A hidden rule labels the rows of this table. It goes by one to three of the table's principal directions, not those with the most spread.
c(-0.09, -0.29, -0.84, -0.24, 1.27, -0.72, -2.70, 0.43, 0.02, 1.68,
  0.79, -1.20, 0.62, -2.55, 0.47, -0.54, 1.06, -0.73, 0.24, -0.04,
  0.32, 0.57, 1.79, 0.45, 1.79, -1.10, -0.14, 0.73) 5
c(0.17, -0.04, -0.20, 0.63, 0.44, -0.44, 1.04, -1.15, -0.21, -1.06,
  -0.46, 1.91, 0.32, -0.49, 0.75, 0.58, -1.28, 1.07, -0.81, -0.11,
  -0.32, -0.40, -0.90, -0.86, -1.39, 1.46, -0.31, 0.19) 2
c(0.39, -0.57, -0.04, 0.20, 2.03, -0.23, -1.96, -0.08, 0.65, 1.68,
  0.24, -0.38, -0.97, -1.32, -0.03, -0.58, 0.62, -0.27, -1.28, 0.78,
  -0.96, -0.11, 1.31, 0.33, 2.00, -0.88, -0.95, 1.14) 1
c(-0.20, -0.88, -0.88, 0.92, 3.52, 0.38, -2.53, -0.48, -0.07, 0.51,
  -0.78, 0.10, -2.29, -2.33, 0.73, 0.06, 0.91, -0.33, -0.27, 0.80,
  -0.36, 0.93, 1.52, 1.16, 1.70, -1.26, 0.38, 1.62) 8
c(-0.85, 0.20, -0.63, 1.03, 1.98, -0.22, -2.58, 1.12, -1.28, -0.34,
  0.74, -1.06, -0.86, -0.97, 0.51, -1.12, 1.83, -1.13, 0.59, 1.19,
  0.41, 1.19, 1.36, 1.54, 0.99, -1.99, 0.52, 1.03) 1
c(0.73, -0.17, -2.09, -0.82, -0.64, -0.90, -0.34, -1.05, 0.49, 1.02,
  0.74, 0.92, 1.76, -1.56, 0.81, 1.44, -1.14, 1.42, 0.40, -1.41,
  -0.02, 0.97, -0.77, -1.82, -0.34, 1.39, -0.46, 0.75) 6
c(1.24, 0.20, 0.04, 0.73, -0.27, -1.55, 1.21, -1.18, 0.04, -0.71,
  0.40, 1.23, 1.16, 0.53, 0.03, -0.06, -1.92, 1.14, -1.81, 0.31,
  -1.64, -1.06, -0.90, -1.36, -1.75, 1.61, -1.53, 0.56) 3
c(0.01, -0.57, 0.47, -1.42, 0.28, -0.31, -3.00, 0.17, 0.38, 2.05,
  -0.27, -1.23, 1.67, -3.07, 0.55, -0.62, 1.41, -0.78, 0.38, 0.33,
  0.91, 0.86, 2.76, 1.32, 2.55, -0.77, -0.18, 0.40) 4
c(0.10, -0.20, 0.55, -0.41, 0.14, -1.03, -0.76, -0.46, 0.09, 0.75,
  0.25, 0.45, 2.01, -2.10, 0.66, -0.48, -0.27, 0.08, -1.03, -0.09,
  0.21, -0.64, 0.96, -0.36, 0.50, 0.71, -0.78, -0.01) 8
c(-0.92, -0.20, -0.67, -0.94, -0.11, 0.97, -1.01, 0.41, -0.12, 0.15,
  0.20, -0.63, -0.37, -0.65, 0.21, 0.50, 1.59, -0.53, 1.28, -1.01,
  0.89, 1.96, 0.09, 0.70, 1.59, -1.32, 1.51, -0.05) 3
c(1.00, 0.09, -0.83, -0.11, -0.14, -1.54, -0.70, -0.74, 0.08, 0.75,
  0.92, 0.56, 1.75, -0.54, 0.35, -0.04, -0.78, 1.04, -0.66, 0.27,
  -0.99, 0.18, -0.11, -0.86, -0.21, 1.00, -1.67, 1.13) 3
c(0.00, 0.57, 0.31, 0.84, -1.44, 0.13, 3.42, -0.51, -0.60, -2.64,
  0.27, 2.01, 0.00, 2.55, -0.07, 0.75, -2.05, 1.08, -0.94, -0.40,
  -0.26, -0.91, -2.80, -1.88, -3.09, 1.75, 0.24, -0.67) 4
c(-0.88, -0.58, 0.59, -0.75, 0.86, 0.70, -1.69, 0.07, -0.07, 0.38,
  -0.80, -0.58, -0.02, -2.18, 0.51, -0.25, 1.59, -0.97, 0.48, -0.22,
  1.01, 0.97, 1.67, 1.55, 2.06, -1.17, 1.13, -0.13) 7
c(0.56, -0.40, 2.00, -0.73, -0.62, -0.52, -0.14, -0.35, 0.60, 0.90,
  -0.53, -0.08, 1.82, -1.37, 0.02, -0.74, -0.68, -0.32, -1.52, 0.46,
  0.21, -1.64, 1.56, -0.08, 0.44, 0.85, -0.86, -0.53) 3
c(-0.13, 0.35, -0.54, 0.19, -1.04, 0.43, 1.88, -0.19, -0.14, -1.57,
  -0.31, 0.23, -0.59, 1.35, -0.27, 0.83, -0.40, 0.23, 0.77, -1.10,
  -0.05, 0.45, -1.57, -0.35, -1.47, 0.13, 1.17, -0.81) 2
c(-1.04, 0.18, -0.37, 0.13, 0.15, 1.89, 1.14, 0.77, 0.15, -0.54,
  -0.32, 0.31, -2.61, 1.65, -0.32, 0.77, 0.81, -0.09, 0.96, -0.51,
  0.66, 0.60, -1.44, 0.09, 0.14, -0.77, 1.31, -0.73) 2
c(0.96, 0.64, -0.46, 0.62, -1.34, -1.24, 1.15, 0.08, -0.25, -0.77,
  0.69, -0.67, 0.97, 1.28, -0.54, -0.19, -1.25, 0.11, 0.05, -0.11,
  -0.71, -0.74, -0.65, -0.83, -2.17, 0.55, -0.41, -0.27) 8
c(0.91, 0.67, -3.57, 0.38, 0.24, -2.45, -2.80, 0.50, -0.74, 1.38,
  2.68, -1.52, 1.80, -0.83, 0.35, -0.18, 0.31, 0.42, 1.64, -0.05,
  -0.73, 1.81, 0.21, -0.60, -0.13, -0.61, -1.22, 2.06) 8
c(-0.05, -0.24, 0.56, 0.71, 1.79, -0.18, -0.32, -0.72, -0.13, -0.03,
  -0.09, 1.86, -0.54, -0.28, 0.57, -0.37, -0.18, 0.82, -1.80, 1.21,
  -0.85, -0.45, -0.13, -0.08, 0.49, 0.64, -1.36, 1.04) 6
c(-0.08, -0.15, 1.44, -0.04, -0.25, 0.46, 0.93, -0.25, 0.11, -0.49,
  -1.16, 0.40, -0.03, 0.25, -0.11, -0.19, -0.38, -0.12, -0.35, 0.43,
  0.30, -1.00, 0.31, 0.46, -0.40, 0.57, 0.03, -0.70) 5
c(-0.41, -0.09, 1.39, -0.20, -1.09, 1.09, 2.23, -0.34, -0.03, -1.40,
  -1.27, 0.75, -0.34, 1.31, -0.30, 0.45, -0.67, 0.05, 0.07, -0.34,
  0.57, -0.77, -0.83, 0.07, -1.07, 0.79, 0.86, -1.21) 8
c(-0.85, 0.49, -0.56, 0.68, 0.13, 1.08, 0.61, 1.15, -0.37, -1.28,
  0.09, -1.14, -2.38, 1.60, -0.65, 0.01, 1.27, -1.01, 1.11, -0.48,
  0.18, 0.90, -0.80, 0.77, -0.20, -1.87, 1.82, -0.78) 5
c(-0.19, -0.45, 0.34, -0.11, 1.21, -0.01, -0.34, -0.86, 0.23, 0.61,
  -0.24, 1.61, 0.14, -1.05, 0.63, 0.11, -0.15, 0.78, -1.11, 0.23,
  -0.27, -0.30, -0.02, -0.24, 0.93, 0.80, -0.96, 0.59) 5
c(0.07, -0.14, -0.11, -0.63, 0.42, -0.11, -2.25, 0.79, 0.36, 1.61,
  0.37, -1.62, 0.11, -1.25, -0.10, -0.68, 1.46, -0.89, 0.36, 0.38,
  0.19, 0.75, 1.71, 0.99, 1.98, -1.44, -0.09, 0.36) 3
c(-0.80, -0.16, 1.01, 0.95, 1.51, 0.64, -0.05, 0.19, -0.73, -1.03,
  -0.66, 0.30, -1.44, 0.36, 0.05, -0.68, 0.53, -0.58, -0.39, 0.99,
  0.08, -0.48, 0.39, 1.15, 0.18, -0.59, 0.35, 0.07) 5
c(-1.27, -0.33, 0.81, -0.42, 0.57, 1.47, -0.39, 0.49, -0.12, -0.16,
  -0.86, -0.08, -1.09, -0.57, 0.20, -0.03, 1.38, -0.78, 0.61, -0.12,
  1.22, 0.50, 0.58, 1.21, 1.35, -0.97, 1.32, -0.63) 8
c(0.17, -0.84, 0.51, -1.22, 0.31, 0.35, -2.17, -0.01, 0.74, 1.74,
  -1.07, -1.60, 0.50, -2.62, 0.09, -0.10, 0.87, -1.06, 0.65, -0.08,
  0.90, 0.39, 2.64, 1.28, 2.04, -0.86, 0.63, 0.00) 1
c(0.60, 0.30, -1.26, -0.08, -0.25, -1.85, -1.34, 0.00, -0.32, 0.89,
  1.61, -0.65, 2.12, -0.94, 0.27, -0.43, -0.17, 0.23, 0.12, -0.18,
  -0.49, 0.33, 0.35, -0.61, -0.02, 0.14, -1.10, 0.86) 7
c(0.32, -0.27, 1.21, 0.21, 0.05, -0.05, 0.87, -0.52, 0.24, -0.23,
  -0.56, 0.66, 0.24, -0.11, -0.05, -0.15, -1.11, 0.11, -1.33, 0.31,
  -0.19, -1.50, 0.19, -0.50, -0.57, 0.94, -0.42, -0.28) 6
c(-1.04, 0.78, -0.73, 0.30, -1.13, 1.44, 0.99, 2.12, -0.59, -1.10,
  0.87, -2.95, -2.60, 3.84, -1.82, -0.22, 1.91, -1.72, 2.60, -0.94,
  0.14, 1.14, -1.25, 1.24, 0.00, -2.88, 2.20, -1.12) 2
c(-1.36, 0.64, -2.66, 1.95, 3.00, 0.48, -1.14, 1.23, -1.12, -1.11,
  2.25, -0.57, -4.23, 2.12, -0.40, -0.37, 2.69, -0.52, 0.41, -0.19,
  -1.71, 2.55, -1.97, 0.73, 1.43, -3.43, 0.90, 1.44) 5
c(0.85, -0.04, 3.12, -0.26, -2.32, -0.14, 3.89, -1.59, 0.30, -1.56,
  -1.89, 2.59, 2.08, 1.59, -0.08, 0.19, -3.07, 1.41, -1.89, 0.69,
  -0.09, -2.99, -0.99, -1.11, -2.92, 3.71, -1.37, -1.32) 6
c(0.06, -0.42, 0.67, -0.25, 1.02, -0.90, -1.55, -0.61, -0.11, 1.07,
  -0.05, 0.81, 1.70, -2.28, 0.91, -0.63, -0.09, 0.29, -1.01, 0.80,
  0.19, -0.57, 1.43, 0.17, 0.99, 0.79, -1.32, 0.74) 8
c(1.47, 0.11, 1.46, 0.91, -0.38, -1.32, 1.99, -1.05, 0.48, -0.91,
  -0.25, 0.61, 0.54, 1.08, -0.68, -0.68, -2.01, 0.41, -2.75, 0.57,
  -2.08, -2.30, -0.42, -0.96, -1.76, 1.27, -1.44, -0.26) 1
c(-0.66, 0.28, -2.15, 0.44, -0.28, 0.98, 0.83, 0.30, -0.75, -1.40,
  0.85, 0.62, -1.44, 1.41, 0.23, 1.55, -0.27, 0.55, 1.47, -1.06,
  0.65, 1.65, -2.21, -1.14, -1.24, -0.16, 1.59, 0.39) 4
c(-0.99, -0.24, 0.42, 0.43, 1.43, 1.47, -0.99, 0.82, -0.42, -0.25,
  -0.71, -0.14, -2.07, -0.07, 0.20, -0.21, 1.22, -0.74, 0.55, 1.08,
  0.99, 0.51, 0.76, 1.28, 0.92, -1.16, 0.92, 0.21) 3
c(0.85, -0.42, 3.57, -1.21, -1.51, -0.40, 1.34, -0.88, 1.21, 1.15,
  -1.16, 1.43, 2.66, -0.68, -0.01, -0.77, -1.68, 0.56, -2.74, 0.96,
  0.12, -3.04, 1.05, -0.75, 0.01, 2.56, -2.14, -1.09) 4
c(-0.69, -0.01, 1.82, -0.90, -0.30, -0.22, -1.47, 0.61, -0.29, 0.79,
  -0.73, -0.70, 2.01, -1.89, 0.49, -1.38, 1.34, -0.97, 0.48, 0.87,
  1.50, -0.40, 2.34, 1.80, 1.28, -0.23, -0.25, -0.80) 4
c(-0.42, -0.11, 0.83, -1.07, -0.53, 0.06, -0.50, 0.23, 0.32, 1.10,
  0.16, -0.02, 1.28, -0.96, 0.19, -0.34, 0.65, -0.18, -0.15, -0.28,
  0.72, -0.15, 0.64, 0.13, 1.30, 0.09, -0.31, -0.52) 8
c(-0.19, -0.14, -1.02, 0.22, 1.41, 0.01, -2.10, 0.40, -0.31, 0.89,
  0.29, -0.34, -0.57, -0.98, 0.47, -0.13, 0.91, -0.10, 0.77, 0.79,
  0.29, 1.02, 0.90, 0.68, 1.04, -0.77, -0.22, 1.18) 6
c(-0.32, -0.20, -1.49, 0.07, 0.66, -0.14, -1.37, -0.03, -0.62, -0.01,
  0.88, 0.22, 0.31, -1.40, 0.84, 0.61, 0.03, 0.14, 0.49, -0.43,
  0.66, 1.26, 0.04, -0.61, 0.22, -0.18, 0.63, 1.04) 2
c(0.57, 0.15, -1.84, 0.05, -0.14, -1.23, -0.81, -0.18, -0.17, 0.55,
  1.20, -0.69, 1.03, -0.53, 0.08, 0.28, -0.33, 0.28, 0.71, -0.76,
  -0.51, 0.70, -0.19, -0.70, -0.33, -0.04, -0.30, 0.77) 5
c(0.80, 0.23, -3.22, 0.78, 1.37, -2.25, -2.97, 0.12, -0.42, 0.50,
  1.98, -2.23, 0.47, -2.27, 0.27, -0.30, 0.89, -0.70, 0.59, -0.90,
  -1.31, 2.06, 0.96, 0.01, 0.53, -2.05, 0.40, 1.54) 7
c(-1.13, 0.52, -0.92, 0.76, -0.78, 0.73, 2.47, -0.10, -1.31, -3.02,
  0.82, 1.36, -0.84, 2.40, 0.09, 1.05, -0.48, 0.53, 0.56, -1.34,
  0.22, 0.91, -3.08, -1.08, -1.98, 0.24, 1.66, -0.37) 6
c(0.07, 0.25, 0.93, 0.33, -0.16, 0.88, 1.13, 0.60, 0.59, -0.19,
  -1.16, -0.49, -1.76, 1.42, -0.77, -0.27, 0.28, -0.44, 0.16, 0.58,
  -0.10, -0.82, 0.01, 0.76, -0.38, -0.42, 0.23, -1.05) 4
c(0.58, 0.27, -0.31, 0.08, -0.39, -1.74, -0.79, -0.07, -0.47, 0.57,
  1.27, -0.16, 2.36, -0.60, 0.26, -0.67, -0.66, 0.29, -0.39, 0.38,
  -0.30, -0.51, 0.45, -0.66, -0.50, 0.75, -1.40, 0.66) 6
c(-0.99, 0.07, 0.09, 0.51, -0.79, 2.44, 3.25, -0.03, -0.36, -2.79,
  -0.96, 1.58, -2.72, 2.74, -0.21, 1.71, -0.84, 0.42, 0.49, -0.87,
  0.84, 0.33, -2.76, -0.87, -1.95, 0.43, 2.32, -0.99) 4
c(0.15, -0.30, 1.45, -0.35, -0.50, 1.10, 1.12, 0.16, 0.88, 0.20,
  -1.05, -0.43, -1.18, 0.87, -0.83, 0.02, -0.19, -0.52, -0.54, 0.05,
  0.01, -1.07, 0.22, 0.23, 0.24, -0.14, 0.39, -0.99) 6
c(0.10, 0.00, -2.60, 1.81, 3.22, -1.01, -2.27, -0.09, -0.70, -0.53,
  1.65, -0.76, -2.28, -0.70, 0.16, -0.34, 1.22, -0.40, -0.68, -0.07,
  -2.15, 2.00, -0.16, 0.29, 1.05, -2.45, 0.35, 2.16) 3
c(0.01, -0.15, -0.07, -1.40, -1.21, -0.07, -0.92, 0.21, 0.23, 1.20,
  0.30, -0.86, 1.62, -0.70, 0.00, 0.10, 0.53, -0.18, 1.02, -0.55,
  0.74, 0.72, 0.70, 0.22, 1.05, -0.06, 0.00, -0.07) 1
c(-0.86, 0.19, -0.97, 0.81, 1.81, 2.01, -1.05, 1.54, 0.02, -0.01,
  -0.55, -1.14, -4.42, 1.46, -0.53, 0.06, 2.35, -0.87, 1.67, 0.91,
  0.18, 1.69, -0.01, 1.84, 1.28, -2.65, 1.33, 0.27) 8
c(0.28, 0.32, 1.62, 0.47, 0.23, -0.72, -1.15, 0.71, -0.33, -0.36,
  -0.37, -0.99, 0.62, -0.83, 0.05, -1.73, 0.73, -1.10, -0.96, 1.77,
  0.02, -0.53, 2.03, 1.41, 0.11, -0.79, -0.34, -0.24) 2
c(0.12, -0.03, -2.16, 0.80, 1.27, -0.40, -1.45, 0.01, -0.55, -0.40,
  0.11, -1.28, -1.03, -0.83, 0.13, 0.35, 0.60, -0.46, 1.60, -0.40,
  -0.32, 1.55, 0.45, 0.75, -0.14, -1.37, 1.12, 0.92) 4
c(0.99, -0.44, 0.37, 0.15, 0.28, -0.51, 0.19, -0.93, 0.56, 0.55,
  -0.43, 0.97, 0.55, -0.87, 0.26, 0.31, -1.68, 0.72, -1.40, 0.49,
  -0.43, -1.23, 0.35, -1.08, -0.63, 1.46, -1.04, 0.49) 3
c(-1.13, 0.05, -0.70, 0.91, 1.58, 1.61, -0.76, 0.60, -1.01, -1.75,
  -0.78, -0.10, -3.09, 0.91, 0.20, 0.26, 1.83, -0.54, 1.47, 0.74,
  0.37, 2.25, -0.25, 1.91, 0.46, -1.91, 1.82, 0.65) 4
c(0.52, -0.21, -0.39, -0.32, -0.23, -0.86, -0.10, -0.93, 0.10, 0.67,
  0.03, 1.32, 1.91, -1.37, 0.83, 0.54, -1.38, 1.13, -0.28, -0.06,
  0.31, -0.52, 0.02, -1.17, -0.67, 1.89, -1.07, 0.49) 8
c(-0.44, 0.60, 0.14, 0.00, -0.69, 2.03, 0.31, 2.10, 0.48, -0.45,
  -0.42, -2.76, -3.60, 2.97, -1.71, -0.34, 2.42, -1.72, 1.66, 0.17,
  -0.01, 1.39, -0.14, 1.94, 0.90, -3.18, 1.97, -1.18) 4
c(-0.39, 0.48, 0.89, 0.10, -0.84, 1.90, 1.30, 1.60, 0.53, -0.60,
  -0.81, -1.53, -2.96, 2.84, -1.40, -0.24, 1.31, -1.16, 0.87, 0.39,
  0.21, 0.12, -0.41, 1.21, 0.06, -1.77, 1.34, -1.46) 1
c(-0.29, -0.05, 0.46, 0.02, 0.10, 0.35, 0.92, -0.53, -0.09, -0.37,
  -0.51, 1.60, 0.03, 0.39, 0.36, 0.32, -0.46, 0.84, -0.30, 0.21,
  0.13, -0.40, -0.77, -0.26, -0.38, 1.10, -0.49, -0.05) 2
c(1.08, -0.41, 0.70, -0.55, -0.15, -0.93, -0.12, -0.85, 1.13, 1.34,
  -0.52, -0.25, 1.20, -1.40, -0.19, -0.28, -0.74, 0.09, -1.22, -0.24,
  -0.83, -1.18, 1.07, -0.28, 0.44, 0.66, -1.04, -0.24) 2
c(0.53, -0.39, 3.52, -0.82, -1.37, -0.06, 2.05, -0.99, 0.90, 0.46,
  -1.69, 1.95, 2.27, -0.50, 0.19, -0.43, -2.05, 0.71, -2.30, 0.88,
  0.57, -3.35, 0.66, -0.76, -0.83, 3.00, -1.69, -1.41) 8
c(0.76, 0.14, 1.14, 0.25, -0.30, -1.29, 0.71, -0.52, 0.21, 0.22,
  0.17, 0.48, 1.49, 0.13, -0.19, -0.87, -1.08, 0.35, -1.65, 0.58,
  -0.96, -1.80, 0.18, -0.54, -0.67, 1.16, -1.67, -0.17) 2
c(0.73, -0.56, 1.04, -0.70, -0.49, -0.54, 0.37, -1.08, 0.70, 0.93,
  -0.50, 1.05, 1.81, -1.38, 0.37, 0.23, -1.58, 0.69, -1.42, -0.02,
  0.07, -1.48, 0.56, -1.09, -0.13, 1.86, -1.08, -0.06) 1
c(0.81, 0.30, -1.19, 0.16, -0.37, -0.45, -0.44, 0.50, 0.31, 0.47,
  0.53, -1.73, -0.60, 0.91, -0.82, -0.04, 0.27, -0.35, 0.89, -0.12,
  -0.87, 0.62, 0.05, 0.20, -0.16, -1.01, 0.03, 0.30) 6
Here are more rows. What is the label of each one?
c(1.11, 0.16, 0.82, 0.30, -0.62, -2.07, 0.57, -1.01, -0.14, -0.16,
  0.54, 0.95, 2.74, -0.45, 0.29, -0.71, -1.80, 0.79, -1.98, 0.56,
  -1.05, -1.63, 0.11, -1.13, -1.37, 1.87, -1.95, 0.32) -> 1
c(0.48, -0.17, 1.99, -0.33, -1.21, 0.33, 1.55, -0.43, 0.46, -0.53,
  -1.27, 0.41, 0.58, 0.50, -0.32, -0.11, -1.09, -0.01, -0.94, 0.39,
  0.16, -1.47, 0.27, -0.06, -0.89, 1.11, -0.14, -0.97) -> 3
c(0.19, 0.14, 0.14, 0.19, -0.46, -0.75, 1.43, -1.04, -0.28, -0.56,
  0.25, 2.52, 1.65, 0.03, 0.81, 0.48, -1.82, 1.62, -1.10, 0.07,
  -0.03, -1.02, -1.35, -1.71, -1.62, 2.48, -1.29, 0.18) -> 8
c(-0.16, -0.08, 2.79, -0.49, -1.18, 1.41, 2.07, 0.36, 0.92, -0.32,
  -1.75, -0.26, -0.90, 1.30, -0.95, -0.41, -0.08, -0.77, -0.72, 0.26,
  0.46, -1.81, 0.30, 0.67, -0.10, 0.11, 0.51, -2.06) -> 8
c(0.42, 0.26, 0.43, -0.48, -1.80, -0.62, 1.22, -0.51, -0.16, -0.53,
  0.00, 0.48, 1.94, 0.73, -0.02, 0.16, -1.03, 0.63, 0.13, -0.24,
  0.03, -0.42, -0.62, -0.56, -1.29, 1.38, -0.52, -0.40) -> 6
c(0.15, -0.02, -0.50, -1.15, -1.41, -1.36, -0.99, -0.38, -0.36, 0.64,
  0.80, -0.41, 3.56, -2.00, 0.69, 0.08, -0.33, 0.12, 0.77, -0.99,
  0.86, 0.47, 0.75, -0.48, 0.03, 0.82, -0.18, 0.05) -> 7
c(0.53, -0.07, -0.09, -0.30, -0.60, -0.45, 0.12, -0.52, 0.16, 0.11,
  -0.34, 0.15, 1.04, -0.51, 0.16, 0.29, -0.70, 0.38, 0.17, -0.14,
  0.05, -0.11, 0.20, -0.26, -0.56, 0.80, -0.25, 0.03) -> 7
c(1.81, 0.26, 0.03, 0.49, -0.48, -1.98, 0.57, -0.47, 0.78, 0.96,
  0.76, -0.41, 1.27, 0.35, -0.66, -0.64, -1.71, 0.46, -1.67, 0.34,
  -1.84, -1.91, 0.08, -1.30, -1.16, 1.03, -2.08, 0.20) -> 5
c(1.21, 0.62, -3.39, 0.19, -0.68, -2.38, -1.40, 0.19, -0.26, 0.71,
  2.92, -1.93, 1.56, -0.17, -0.30, 0.18, -0.21, 0.12, 0.82, -1.40,
  -1.46, 1.61, -0.62, -1.42, -0.48, -0.87, -0.36, 1.32) -> 3
c(-1.05, 0.22, 0.20, 0.16, -0.79, 3.07, 2.56, 1.60, 0.50, -1.04,
  -0.63, -1.91, -4.71, 4.51, -2.18, 0.65, 1.27, -1.40, 1.82, -1.14,
  0.08, 0.21, -1.86, 0.88, 0.13, -2.36, 2.61, -1.78) -> 4
c(-0.19, -0.01, -0.44, 0.27, 0.03, 0.53, 0.39, -0.19, -0.27, -1.22,
  -0.73, -0.17, -0.97, 0.25, -0.01, 0.52, 0.23, -0.20, 0.85, -0.41,
  0.07, 0.93, -0.31, 0.59, -0.53, -0.52, 1.29, -0.17) -> 7
c(0.25, -0.51, 1.24, -0.68, -0.43, 0.82, 0.49, -0.48, 0.69, 0.36,
  -1.44, 0.54, 0.05, -0.43, 0.05, 0.41, -0.60, 0.17, -0.29, 0.30,
  0.59, -0.68, 0.61, 0.11, 0.11, 0.87, 0.04, -0.43) -> 3
c(-0.10, 0.25, -0.31, 0.71, 0.48, -0.46, -0.21, 0.05, -0.79, -0.53,
  0.49, 0.53, 0.19, 0.49, 0.29, -0.29, -0.20, 0.35, 0.03, 0.75,
  -0.12, -0.02, -0.30, -0.04, -0.66, 0.32, -0.58, 0.70) -> 7
c(-1.07, 0.39, 1.65, -0.03, -0.77, 1.72, 1.10, 1.38, -0.12, -1.15,
  -1.15, -1.14, -1.76, 1.76, -0.82, -0.62, 1.51, -1.40, 0.96, 0.32,
  0.99, -0.07, 0.16, 1.77, 0.14, -1.47, 1.62, -1.78) -> 8
c(-0.37, -0.07, 0.47, -0.51, -0.93, 0.99, 1.45, -0.24, 0.19, -0.44,
  -0.77, 0.97, -0.14, 0.67, 0.06, 0.82, -0.49, 0.50, 0.40, -0.49,
  0.77, -0.19, -0.91, -0.39, -0.57, 0.89, 0.50, -0.75) -> 8
c(0.20, -0.04, -2.03, 0.36, 1.37, -1.15, -1.75, -0.38, -0.35, 0.83,
  1.06, 0.18, 0.48, -1.33, 0.68, 0.18, 0.21, 0.61, 0.41, -0.14,
  -0.57, 1.02, 0.06, -0.30, 0.48, -0.11, -0.78, 1.51) -> 4
c(-0.02, 0.00, -0.29, 0.08, 0.14, -0.71, -0.48, -0.29, -0.57, 0.20,
  0.50, 0.91, 1.43, -0.62, 0.70, -0.01, -0.66, 0.68, -0.01, 0.42,
  0.40, -0.24, 0.00, -0.56, -0.45, 1.11, -0.91, 0.70) -> 8
c(0.22, -0.51, 2.08, -0.02, 0.69, -0.19, 1.18, -1.26, 0.63, 0.63,
  -0.71, 2.77, 0.87, -0.63, 0.54, -0.24, -1.63, 1.24, -2.81, 0.84,
  -0.39, -2.52, -0.16, -1.14, 0.00, 2.43, -2.11, -0.03) -> 2
c(0.21, 0.10, -1.07, -0.87, -1.07, -0.08, -0.51, 0.12, 0.20, 0.64,
  0.55, -0.22, 1.00, -0.46, 0.25, 0.70, 0.03, 0.36, 0.94, -0.68,
  0.56, 1.14, -0.23, -0.59, 0.12, 0.19, 0.21, 0.19) -> 4
c(0.18, -0.30, -0.82, -1.13, -0.08, -1.51, -2.49, -0.29, -0.05, 1.82,
  0.81, -0.99, 2.98, -3.11, 0.71, -0.33, 0.54, -0.22, 0.66, -0.75,
  0.48, 0.71, 1.76, 0.19, 1.47, -0.07, -0.52, 0.58) -> 2
c(0.26, 0.46, -0.13, 1.14, 0.08, -0.40, 2.15, -0.51, -0.15, -1.32,
  0.54, 1.46, -0.77, 2.13, -0.31, 0.13, -1.18, 0.96, -1.33, -0.02,
  -1.44, -0.88, -2.16, -1.24, -1.65, 0.89, -0.78, 0.01) -> 5
c(-0.72, -0.11, 0.58, 1.23, 1.52, 0.88, 0.72, -0.07, -0.65, -1.37,
  -0.85, 0.99, -2.00, 0.88, 0.09, -0.10, 0.00, -0.07, -0.29, 0.83,
  -0.02, -0.56, -0.44, 0.63, -0.54, -0.08, 0.39, 0.11) -> 4
c(-1.44, 0.10, -0.65, 0.49, 0.85, 2.61, 0.94, 1.01, -0.04, -1.12,
  -0.94, -0.14, -4.10, 1.77, -0.40, 0.93, 1.52, -0.59, 1.71, -0.52,
  0.85, 1.23, -1.27, 0.98, 0.31, -1.73, 2.37, -0.80) -> 4
c(0.88, -0.59, 0.84, -0.48, 0.51, -1.24, -0.51, -1.05, 0.87, 2.36,
  0.09, 1.29, 2.21, -1.97, 0.52, -0.28, -1.65, 1.00, -1.86, 0.49,
  -0.28, -2.31, 0.99, -1.36, 0.47, 2.24, -2.60, 0.52) -> 4
c(0.18, -0.40, 2.35, -0.90, -1.56, 0.85, 2.02, -0.72, 0.63, -0.40,
  -1.64, 0.99, 0.81, 0.39, -0.19, 0.33, -1.25, 0.25, -0.85, -0.04,
  0.64, -1.54, 0.00, -0.26, -0.65, 1.63, 0.05, -1.26) -> 3
c(0.51, 0.15, -0.65, -0.37, -0.85, -0.53, -0.24, 0.20, 0.24, 0.55,
  0.64, -1.05, 0.70, 0.08, -0.38, 0.05, -0.06, -0.17, 0.46, -0.55,
  -0.24, 0.29, 0.08, -0.32, -0.05, -0.28, -0.01, -0.02) -> 6
c(1.36, -0.02, -0.15, 0.03, -0.89, -1.64, 0.96, -1.18, 0.43, 0.26,
  0.50, 0.94, 2.20, -0.68, 0.22, 0.32, -2.38, 1.04, -1.51, -0.40,
  -0.82, -1.44, -0.41, -2.06, -1.65, 2.10, -1.35, 0.19) -> 6
c(1.34, 0.10, 1.69, 0.66, -0.75, -1.10, 2.13, -1.14, 0.40, -1.10,
  -0.70, 1.20, 1.01, 0.67, -0.25, -0.43, -2.21, 0.68, -2.53, 0.72,
  -1.37, -2.20, -0.36, -0.99, -2.09, 1.87, -1.30, -0.46) -> 3
c(-0.02, -0.43, 1.83, -0.12, -0.43, 0.87, 2.36, -0.97, 0.49, -0.65,
  -1.51, 1.70, -0.21, 0.76, -0.13, 0.47, -1.48, 0.61, -1.13, -0.03,
  0.11, -1.83, -0.73, -0.55, -0.89, 1.74, -0.20, -0.94) -> 2
